In the data rows, 50 means zero.
Some points, one per row:
[50,47,42,39,43,54,62,56,60,68,35,46,41,53,45,62,24,58,53,48,52,66,55,66]
[56,64,40,42,46,46,49,63,49,54,37,46,23,36,57,51,44,57,43,60,48,60,55,50]
[58,75,31,63,61,41,14,18,49,0,69,74,62,99,56,35,98,49,61,53,33,43,61,57]
[31,43,68,57,47,51,43,47,61,46,59,58,80,60,29,54,53,42,46,36,56,43,47,56]
[62,52,46,46,48,33,40,38,61,0,61,65,59,99,51,46,99,58,52,49,39,64,53,47]
[34,39,71,45,43,70,77,73,44,84,54,49,72,29,30,60,30,48,30,40,77,42,33,47]
[66,68,57,24,30,48,74,69,42,65,30,56,27,77,55,55,26,51,40,67,75,68,41,56]
[61,48,52,52,47,57,57,36,44,31,53,66,74,84,32,58,57,54,43,55,52,47,40,70]
[54,68,57,36,43,45,51,52,43,54,54,45,45,38,43,52,48,47,39,61,51,40,43,49]
[57,58,44,48,40,52,38,70,39,42,44,41,31,43,52,53,17,50,37,66,55,41,54,48]
[65,45,30,63,74,53,30,42,60,31,44,55,53,55,39,43,46,53,43,32,32,50,55,73]
[45,56,50,83,62,69,44,44,46,31,37,51,49,83,68,45,51,42,41,48,45,39,52,49]
[62,56,37,64,58,29,14,27,56,0,69,66,41,99,74,33,99,69,57,47,17,61,63,48]
[62,48,47,42,46,49,59,53,49,43,54,56,50,95,47,63,50,48,40,56,69,59,42,62]
[45,38,14,51,61,52,39,38,59,58,47,50,78,28,25,45,89,50,80,35,40,26,66,64]
[38,73,66,33,26,56,69,83,23,99,12,21,0,0,84,57,0,38,45,79,69,40,43,29]
[55,54,32,44,48,34,31,47,54,50,46,48,32,49,43,55,64,56,73,49,42,46,64,39]
[50,50,41,34,56,53,60,51,32,85,39,44,31,0,44,60,28,56,64,52,45,45,71,44]
[56,52,27,40,57,31,31,44,48,37,47,51,32,62,56,41,76,55,88,57,29,45,78,44]
[49,52,34,35,46,45,48,50,61,51,58,45,45,37,41,45,62,51,71,47,39,42,74,57]
[63,55,33,51,55,30,29,29,58,0,60,70,52,99,54,35,99,59,65,42,39,61,61,54]
[53,45,72,76,55,57,39,27,58,0,76,65,89,99,52,46,85,52,49,36,57,39,51,59]
[39,35,36,76,53,73,42,46,51,64,44,44,76,42,55,48,54,44,37,33,46,32,43,48]
[53,58,35,45,41,47,46,48,53,34,48,49,41,57,48,57,60,55,49,54,54,67,49,62]
[70,43,43,52,62,54,45,49,51,67,41,49,53,30,57,56,40,42,51,44,36,42,66,71]
[45,73,87,60,31,47,62,68,39,64,34,32,10,77,74,46,9,54,32,76,73,49,36,38]
[60,41,35,46,43,52,70,45,71,45,45,62,67,92,49,66,78,54,48,58,57,81,49,67]
[49,38,54,56,55,53,49,38,57,39,55,59,82,54,27,41,79,51,47,31,56,45,46,53]
12 more points follow, each with its number after it:
[45,56,50,46,43,43,60,40,41,64,36,47,55,6,34,55,37,53,51,55,52,57,46,51] 0
[36,56,67,42,31,53,54,51,40,67,56,38,31,5,54,48,0,47,36,57,57,49,41,42] 1
[41,49,64,49,43,55,46,43,42,48,76,48,57,30,66,44,62,53,47,51,53,41,43,43] 2
[53,54,36,73,59,61,36,45,45,40,39,46,45,36,77,53,50,40,46,49,43,43,35,42] 3
[51,77,90,39,23,45,69,92,23,86,18,27,0,29,72,60,0,40,18,81,70,45,39,16] 4
[57,28,30,68,70,35,30,19,66,0,75,78,99,99,29,38,99,48,76,19,42,58,58,67] 5
[42,47,37,37,38,57,55,53,42,84,49,43,39,0,53,51,25,46,61,55,44,38,53,42] 6
[52,49,45,41,41,54,61,46,55,58,48,47,60,32,37,53,70,52,46,45,57,64,51,49] 7
[45,51,53,35,34,67,77,60,35,92,34,39,40,4,32,62,10,46,33,65,67,51,34,45] 8
[42,39,53,52,46,47,53,39,63,37,52,54,54,57,29,53,88,54,55,39,41,54,43,57] 9
[59,25,16,61,73,39,24,16,68,6,66,62,83,82,29,40,99,50,86,16,21,38,67,65] 10
[37,60,87,40,27,62,64,71,35,96,61,33,40,3,40,54,0,38,30,56,71,41,29,44] 11
Which of these numbered points is nearest to each point below, ignoring the 3 directions in which the first points spread most? Its number follows each.
[42,36,62,59,45,68,60,65,45,88,44,42,62,8,47,47,13,43,45,41,51,34,47,43] > 6
[46,0,0,76,93,74,35,0,93,15,63,79,99,57,0,47,99,58,71,0,31,32,46,82] > 10
[36,27,57,35,48,74,70,68,38,99,26,32,49,0,35,65,0,41,54,38,62,41,59,42] > 10
[34,48,54,48,46,53,49,60,49,86,52,39,48,0,50,51,13,39,28,43,52,35,43,41] > 1
[49,55,56,45,50,40,56,52,56,33,49,50,38,61,42,53,77,50,51,56,45,66,49,50] > 9
[52,73,88,50,37,40,63,74,34,53,40,26,6,61,70,46,11,46,32,79,70,52,38,31] > 4
[42,68,71,40,40,50,61,48,49,37,61,64,70,99,38,65,40,48,45,58,80,57,43,53] > 5
[59,54,26,50,99,16,28,30,53,39,58,54,41,69,68,38,92,72,99,53,28,54,74,43] > 5
[49,52,31,56,88,40,33,39,51,76,53,50,49,50,64,46,62,55,99,48,29,55,87,59] > 5
[44,46,61,51,46,54,43,64,35,45,45,49,41,57,56,55,40,46,35,60,57,41,45,44] > 4
[63,38,58,67,60,58,41,30,59,19,62,58,97,90,54,43,91,49,51,32,47,31,53,57] > 4
[64,60,47,49,75,40,46,59,34,83,35,40,0,8,68,46,8,58,68,74,49,49,63,49] > 5
[60,46,47,42,41,42,62,56,60,41,35,55,49,87,51,46,52,49,43,49,71,66,47,68] > 5
[47,52,34,37,69,52,51,45,43,49,42,48,47,46,57,49,44,51,63,48,42,35,55,47] > 10
[50,52,69,41,30,46,48,63,34,64,46,46,33,44,58,47,28,49,35,70,59,55,38,36] > 6
[60,42,42,43,40,50,62,37,42,49,44,56,51,60,41,61,47,48,42,51,62,50,33,55] > 8
[58,55,39,43,51,54,48,63,61,50,47,54,34,64,56,55,41,57,45,54,39,61,60,68] > 10
[49,43,63,79,80,50,40,33,52,20,60,55,63,45,86,40,61,53,47,32,34,38,49,47] > 3
[56,50,41,55,98,51,52,42,55,98,42,45,59,27,53,43,42,49,79,44,39,39,72,50] > 5
[52,48,40,36,42,55,66,60,60,68,41,44,55,47,43,56,54,53,35,57,66,62,42,52] > 7
[68,47,52,46,49,36,54,45,63,12,47,59,63,99,46,46,98,57,51,49,67,68,49,73] > 7
[54,62,54,47,38,41,53,44,52,25,50,53,32,62,53,54,62,40,62,50,38,71,54,47] > 9
[58,57,45,45,35,60,66,46,46,53,43,58,51,38,47,48,44,47,40,60,56,56,49,41] > 8
[48,69,83,22,24,44,76,83,34,90,29,24,0,12,61,62,0,45,38,93,72,72,49,26] > 7
